[[-49  54 -13]
 [ 62 -52 -10]
 [-55  62 -15]
 [ 66 -23 -61]
 [-78  76  -5]]
=>
[[-49  54]
 [ 62 -52]
 [-55  62]]

[[ 42 -63 -75 -45   9]
 [ 11 -71 -64 -46  13]
 [-55 -53  10 -25   3]]
=>
[[ 42 -63]
 [ 11 -71]
 [-55 -53]]

[[  3 -17 -10 -13]
 [ 37  12 -32 -69]
 [  3  34   8  16]
 [ -3   8   7  13]
 [  5 -38   5 -24]]
=>
[[  3 -17]
 [ 37  12]
 [  3  34]]

[[ 37 -20 -57  62]
 [ 70 -50  36  70]
 [ 24 -61  -5  22]]
=>
[[ 37 -20]
 [ 70 -50]
 [ 24 -61]]

[[  6  -2  -3   4]
 [ -1  -9  11   5]
 [ 11  -2  -9  10]
 [ 64 -66 -10   7]]
=>
[[ 6 -2]
 [-1 -9]
 [11 -2]]

[[-51 -67  22]
 [ -5  22 -58]
 [  5 -64   2]
 [ 24 -58  43]]
=>
[[-51 -67]
 [ -5  22]
 [  5 -64]]
---
[[  3   4   7   2   1]
 [ 17  27  62  -4  -1]
 [ -6  -3  -9 -13 -20]]
=>
[[27 62]
 [-3 -9]]

[[-73  39  -6  25  52]
 [ 40 -29   5  76 -29]
 [-48  40  46 -50  36]]
=>
[[-29   5]
 [ 40  46]]

[[-59  77 -22]
 [  7 -80 -57]
 [-14  45 -67]
 [  3 -39  55]]
=>
[[-80 -57]
 [ 45 -67]]

[[-63 -23 -56 -14]
 [-60  -7 -74 -27]
 [ -6 -28  13 -40]
 [-16  35 -24  47]]
=>
[[ -7 -74]
 [-28  13]]

[[-10  47 -56]
 [-18 -48  21]
 [ 17  11 -71]]
=>
[[-48  21]
 [ 11 -71]]

[[ -5  68  -6  -1  10]
 [ 21   7 -39   1 -18]
 [  8 -36  23  69 -37]]
=>
[[  7 -39]
 [-36  23]]

[[ 29  59 -33]
 [  5  17 -23]
 [ 19  11  -8]]
=>
[[ 17 -23]
 [ 11  -8]]
---
[[-10  -7  -1 -60]
 [-49   7  -5 -25]
 [ 12  28 -15   3]]
=>
[-60  -5  28]

[[-48 -26  45  23]
 [-53 -15   7 -18]
 [ 27 -34  41 -34]
 [-57   8 -19   2]
 [-45  -5  34  22]]
=>
[ 23   7 -34 -57]

[[ 39  24  25]
 [-25 -12 -26]
 [  6  17   9]
 [  9 -60   2]
 [ 33 -19  19]]
=>
[ 25 -12   6]

[[20 64 30]
 [51 50 -5]]
=>
[30 50]

[[ 79   2   7 -58]
 [ 19  16 -31 -50]]
=>
[-58 -31]

[[ 21  41  58]
 [-20 -10 -29]
 [-15 -17  12]]
=>
[ 58 -10 -15]
---
[[ 16  13   2 -14  26  13 -27]
 [-20 -20  12  21 -27 -23   2]
 [ 58  46 -36 -22 -16  30 -26]
 [ 45  36 -26 -17 -14  21 -18]
 [ 47  39 -22 -26  13  31 -41]]
=>
[[-20 -20  12  21 -27 -23   2]
 [ 16  13   2 -14  26  13 -27]
 [ 47  39 -22 -26  13  31 -41]
 [ 45  36 -26 -17 -14  21 -18]
 [ 58  46 -36 -22 -16  30 -26]]

[[-47  34  32 -13   3 -22  28   2  20   1   3   9   4  80  31]
 [-32 -47 -12   5  23 -37  34   7  22   3   6  23   5  34  43]
 [-10  16 -22   9  23 -25  38   8  19   9   7  23   3  32  40]
 [-47  30  33 -17   7   3  36  10  18  10   6  27   4  23  43]
 [-36 -46  -2  -6  26 -38  30   5  18   2   4  19  10  42  49]
 [-41  46  13  18  -9  -1  30  14  10  12   4  37   7  12  51]]
=>
[[-47  30  33 -17   7   3  36  10  18  10   6  27   4  23  43]
 [-47  34  32 -13   3 -22  28   2  20   1   3   9   4  80  31]
 [-41  46  13  18  -9  -1  30  14  10  12   4  37   7  12  51]
 [-36 -46  -2  -6  26 -38  30   5  18   2   4  19  10  42  49]
 [-32 -47 -12   5  23 -37  34   7  22   3   6  23   5  34  43]
 [-10  16 -22   9  23 -25  38   8  19   9   7  23   3  32  40]]

[[  3 -57 -61  41]
 [  1 -11 -13  13]
 [  3 -48 -53  42]
 [  1 -35 -35  19]
 [  2 -37 -41  34]
 [  1 -27 -27  14]]
=>
[[  1 -11 -13  13]
 [  1 -27 -27  14]
 [  1 -35 -35  19]
 [  2 -37 -41  34]
 [  3 -48 -53  42]
 [  3 -57 -61  41]]

[[ 39  15 -25  45]
 [-41 -15  25 -41]
 [-11  -1 -20  65]
 [-44 -12  -4  39]
 [ 40  11   7 -46]
 [ 54  17 -14   3]
 [  6   5 -26  65]
 [ 32  12 -28  53]
 [ 49  16 -23  29]
 [-16  -7  27 -63]]
=>
[[-16  -7  27 -63]
 [-41 -15  25 -41]
 [ 40  11   7 -46]
 [-44 -12  -4  39]
 [ 54  17 -14   3]
 [-11  -1 -20  65]
 [ 49  16 -23  29]
 [ 39  15 -25  45]
 [  6   5 -26  65]
 [ 32  12 -28  53]]

[[-18   8  -9 -28  44 -13  40  51   5]
 [ 17  28 -14  -2  29 -19  32  37  10]
 [-28 -44  25   6  19  25 -14  22  32]
 [-45 -58  29 -33   4  30   0   4  16]
 [ 38  23  -6  -8  -9 -12  30   3  16]]
=>
[[-45 -58  29 -33   4  30   0   4  16]
 [-28 -44  25   6  19  25 -14  22  32]
 [ 38  23  -6  -8  -9 -12  30   3  16]
 [-18   8  -9 -28  44 -13  40  51   5]
 [ 17  28 -14  -2  29 -19  32  37  10]]

[[ 31  -1 -14]
 [-49 -12  10]
 [-69 -47 -28]
 [-43 -66   2]
 [  1   3 -34]
 [-56  44 -20]
 [-64  -9  -9]
 [-76   2 -42]
 [ 56  59 -15]
 [ 37  78  33]]
=>
[[ 37  78  33]
 [-49 -12  10]
 [-43 -66   2]
 [-64  -9  -9]
 [ 31  -1 -14]
 [ 56  59 -15]
 [-56  44 -20]
 [-69 -47 -28]
 [  1   3 -34]
 [-76   2 -42]]

[[ 25 -42  20  -8  38  39  -3  -4  47]
 [ -5   0 -39 -12   6 -17  14 -49 -32]
 [  8  15 -15 -15 -21 -30  25 -48 -51]
 [-54   5 -57 -23  71   1  12 -55  33]
 [-42  40 -11   9  -3 -33   2 -26 -21]
 [-26  22  11 -20  71 -12   0  33  66]
 [-51  45   5  -8  46 -40   1  35  59]]
=>
[[ 25 -42  20  -8  38  39  -3  -4  47]
 [-26  22  11 -20  71 -12   0  33  66]
 [-51  45   5  -8  46 -40   1  35  59]
 [-42  40 -11   9  -3 -33   2 -26 -21]
 [  8  15 -15 -15 -21 -30  25 -48 -51]
 [ -5   0 -39 -12   6 -17  14 -49 -32]
 [-54   5 -57 -23  71   1  12 -55  33]]

[[ -4  -1 -48]
 [ 11  36 -19]
 [-17 -48 -39]
 [ 12  49   5]
 [ -9 -63  17]
 [ -3 -32  45]
 [-17 -49 -14]
 [ 12  25  24]
 [ -7  32 -40]]
=>
[[ -3 -32  45]
 [ 12  25  24]
 [ -9 -63  17]
 [ 12  49   5]
 [-17 -49 -14]
 [ 11  36 -19]
 [-17 -48 -39]
 [ -7  32 -40]
 [ -4  -1 -48]]
